In the data rows, zero lies at 4.5, halfway between 4 and 5.
Two rows play each game, the first against the second. How much does the first row win by? 20 is about a draw, 40 a big win and 0 a big loss. Wins can go round in a circle: one row can beat a second, the second a third and the third the first. Each row has two weighted sums of its numbers, A and B, taken from their middle values. A row wins by its A times the other's B, less its B times the other's A.
[2 3 6 6 6 5 4 6 4 5 3 4]
[3 2 6 7 5 4 6 5 3 7 4 3] ~ 20
[4 4 4 4 4 3 5 5 4 5 5 4]
[5 4 3 1 4 8 0 3 2 4 4 2] ~ 21
[5 5 4 3 5 4 6 5 6 4 5 5]
[6 5 5 5 3 3 8 5 7 5 7 5] ~ 18
[1 4 1 5 8 3 1 5 2 5 4 3]
[5 3 4 5 7 6 6 3 5 5 6 6] ~ 15
[6 7 4 4 4 3 4 5 4 3 3 4]
[4 4 5 4 5 4 3 5 3 4 2 4] ~ 16
[9 7 4 1 2 7 3 5 6 4 7 6]
[7 4 4 2 2 8 1 3 3 6 6 5] ~ 12
[5 6 5 6 8 3 5 7 5 6 4 5]
[4 4 5 5 6 6 5 3 5 3 4 5] ~ 19
[5 3 5 3 3 6 2 3 3 5 5 3]
[2 2 6 7 7 5 4 4 2 6 3 3] ~ 20
[7 7 6 5 5 3 5 5 4 6 1 5]
[5 4 6 6 6 6 4 4 3 6 2 3] ~ 26
[6 5 2 5 5 4 6 4 5 4 6 6]
[3 5 5 5 6 4 5 6 4 5 4 4] ~ 25
[1 6 4 4 6 4 2 6 2 4 2 1]
[5 5 4 5 5 4 4 5 4 4 3 5] ~ 24
[5 6 1 4 6 3 5 3 4 4 5 4]
[4 4 4 3 4 6 5 4 4 3 4 4] ~ 27
[8 7 3 3 2 3 7 4 7 3 6 6]
[4 8 5 5 6 3 6 6 6 4 6 5] ~ 19
[2 2 5 5 4 5 4 5 3 5 3 3]
[5 4 3 6 7 4 4 4 4 5 4 5] ~ 18
[6 5 3 3 3 4 6 3 5 3 6 5]
[4 4 2 3 5 3 4 5 4 3 4 3] ~ 21
[3 6 4 4 4 3 5 5 5 4 4 3]
[6 5 3 6 6 4 4 6 4 4 3 6] ~ 19
[9 8 3 2 2 3 7 4 8 3 7 7]
[5 7 6 3 2 4 6 6 6 3 4 5] ~ 12
[2 2 5 4 4 5 3 5 1 2 2 1]
[4 3 5 6 5 3 6 5 5 7 6 4] ~ 25
[5 6 4 4 5 3 3 5 3 2 2 4]
[4 3 4 4 5 4 5 4 5 5 5 5] ~ 24
[4 4 6 7 4 4 7 5 4 5 3 3]
[6 4 5 6 4 3 7 4 6 6 6 5] ~ 29
[2 2 6 6 4 6 5 6 3 4 3 3]
[6 5 1 0 1 6 1 3 4 0 4 4] ~ 23
[6 6 5 2 2 6 4 6 5 4 4 4]
[2 1 4 4 5 5 3 5 3 5 5 4] ~ 5
[4 3 4 3 4 5 2 4 3 4 4 4]
[5 5 0 7 8 5 4 4 4 5 5 6] ~ 16
[6 4 4 3 3 5 5 4 5 5 6 5]
[6 4 4 4 4 4 5 4 5 5 6 5] ~ 18
[5 4 4 3 3 4 5 4 5 4 5 5]
[2 3 7 7 4 4 5 5 4 7 6 3] ~ 20
[1 5 5 6 6 4 4 5 3 6 3 2]
[5 5 4 3 2 4 6 4 5 2 4 4] ~ 20
[4 5 4 2 3 5 4 4 4 2 4 5]
[3 3 5 4 5 4 4 6 5 5 5 5] ~ 14
[4 7 1 5 7 2 2 3 3 2 4 4]
[3 5 4 4 7 6 1 5 3 5 4 3] ~ 33
[2 7 6 6 3 6 8 6 6 5 3 3]
[6 4 5 6 5 3 8 4 6 7 7 6] ~ 15
[5 3 5 3 6 6 3 2 5 4 4 6]
[7 5 4 5 5 3 6 4 6 5 6 6] ~ 21
[3 5 7 6 7 5 5 6 6 5 5 6]
[6 5 3 2 3 5 4 4 5 4 6 5] ~ 17
[6 5 1 5 5 4 5 4 5 4 5 6]
[3 4 2 8 8 4 4 4 3 7 6 5] ~ 27
[9 7 6 8 5 2 5 4 4 9 0 6]
[6 5 5 4 4 4 6 5 6 6 6 6] ~ 14
[6 5 6 6 4 3 5 4 4 5 3 5]
[5 4 4 4 4 4 6 4 5 5 6 4] ~ 29
[4 4 5 7 5 4 6 4 5 7 6 5]
[8 7 4 2 4 6 3 3 8 3 7 7] ~ 15
[4 5 5 5 3 4 6 5 5 5 5 4]
[4 3 5 4 4 4 4 4 4 4 4 4] ~ 21
[6 6 6 4 2 5 7 5 6 5 5 4]
[3 3 4 2 8 8 3 4 4 2 3 6] ~ 12
[6 3 6 4 3 5 4 3 5 7 7 4]
[6 5 5 5 6 4 5 4 4 6 3 6] ~ 19
[5 7 4 2 2 4 6 5 6 2 4 4]
[6 6 2 6 7 5 6 2 5 4 7 8] ~ 17
[7 7 4 3 3 4 7 5 5 2 4 5]
[8 7 3 2 4 6 5 5 6 3 5 6] ~ 13
[4 6 3 5 8 5 0 5 1 6 0 3]
[8 7 4 4 5 4 8 4 7 4 7 7] ~ 19
[6 4 7 8 6 3 5 5 3 7 2 4]
[6 6 2 2 3 3 4 4 6 2 5 5] ~ 26
[2 5 8 8 5 4 5 4 5 8 5 4]
[6 5 4 5 3 4 6 5 5 5 5 4] ~ 20
[4 3 5 5 5 4 5 4 4 6 6 5]
[6 4 7 6 6 6 8 3 7 8 7 6] ~ 16
[5 4 3 4 4 4 5 4 5 4 5 5]
[7 5 5 4 4 4 4 4 4 6 4 5] ~ 19
[3 4 3 6 8 3 3 5 3 6 5 4]
[3 3 7 6 4 4 4 3 5 6 7 5] ~ 10
[6 5 4 4 6 5 6 3 6 3 6 7]
[4 3 4 6 5 4 5 5 4 6 5 4] ~ 22
[1 0 7 8 4 5 5 4 1 5 2 2]
[6 4 4 5 4 3 6 4 6 5 6 5] ~ 32
[6 5 4 6 6 4 6 5 5 6 6 6]
[6 6 4 4 3 3 6 5 5 3 5 5] ~ 21
[3 6 7 7 4 5 6 6 4 4 3 3]
[1 5 0 4 8 3 1 5 1 3 3 3] ~ 7
[2 1 7 7 5 5 6 4 2 5 3 2]
[6 4 3 5 4 3 6 4 5 5 6 5] ~ 26
[4 3 5 6 6 4 7 4 5 6 6 5]
[4 3 5 7 4 4 6 5 4 6 4 4] ~ 17
[4 6 8 5 7 5 6 8 6 5 5 7]
[5 4 3 3 5 6 2 6 4 3 4 5] ~ 16
[4 3 5 6 6 5 6 4 4 4 5 4]
[4 7 7 6 4 5 8 7 7 5 5 4] ~ 17
[3 3 5 4 3 5 5 5 4 4 3 3]
[9 8 0 3 4 3 6 4 8 2 6 8] ~ 23
[5 6 3 3 2 5 3 4 3 0 2 4]
[7 6 4 3 2 3 7 4 6 3 6 6] ~ 21
[4 6 5 3 2 6 6 6 5 3 3 3]
[3 3 6 6 5 4 5 6 5 6 5 4] ~ 20
[8 4 4 1 6 9 2 2 5 4 5 7]
[7 5 3 4 3 3 7 4 6 4 6 6] ~ 19
[1 7 6 4 5 8 6 6 5 2 1 4]
[4 4 4 3 4 5 4 5 5 3 5 5] ~ 18
[3 4 6 5 4 5 5 4 5 6 6 4]
[5 4 4 4 4 4 5 4 5 6 6 5] ~ 19
[5 5 6 3 2 5 2 2 4 5 6 4]
[4 2 5 6 5 4 5 5 5 7 6 5] ~ 22
[2 4 9 6 3 5 3 3 4 6 5 4]
[5 4 5 5 4 3 7 4 6 6 7 5] ~ 26
[5 4 4 5 4 3 6 5 5 5 5 4]
[3 3 5 4 3 5 4 5 4 4 4 3] ~ 19
[5 4 1 4 5 5 2 4 5 4 6 5]
[6 4 5 5 5 3 5 5 5 6 4 5] ~ 12
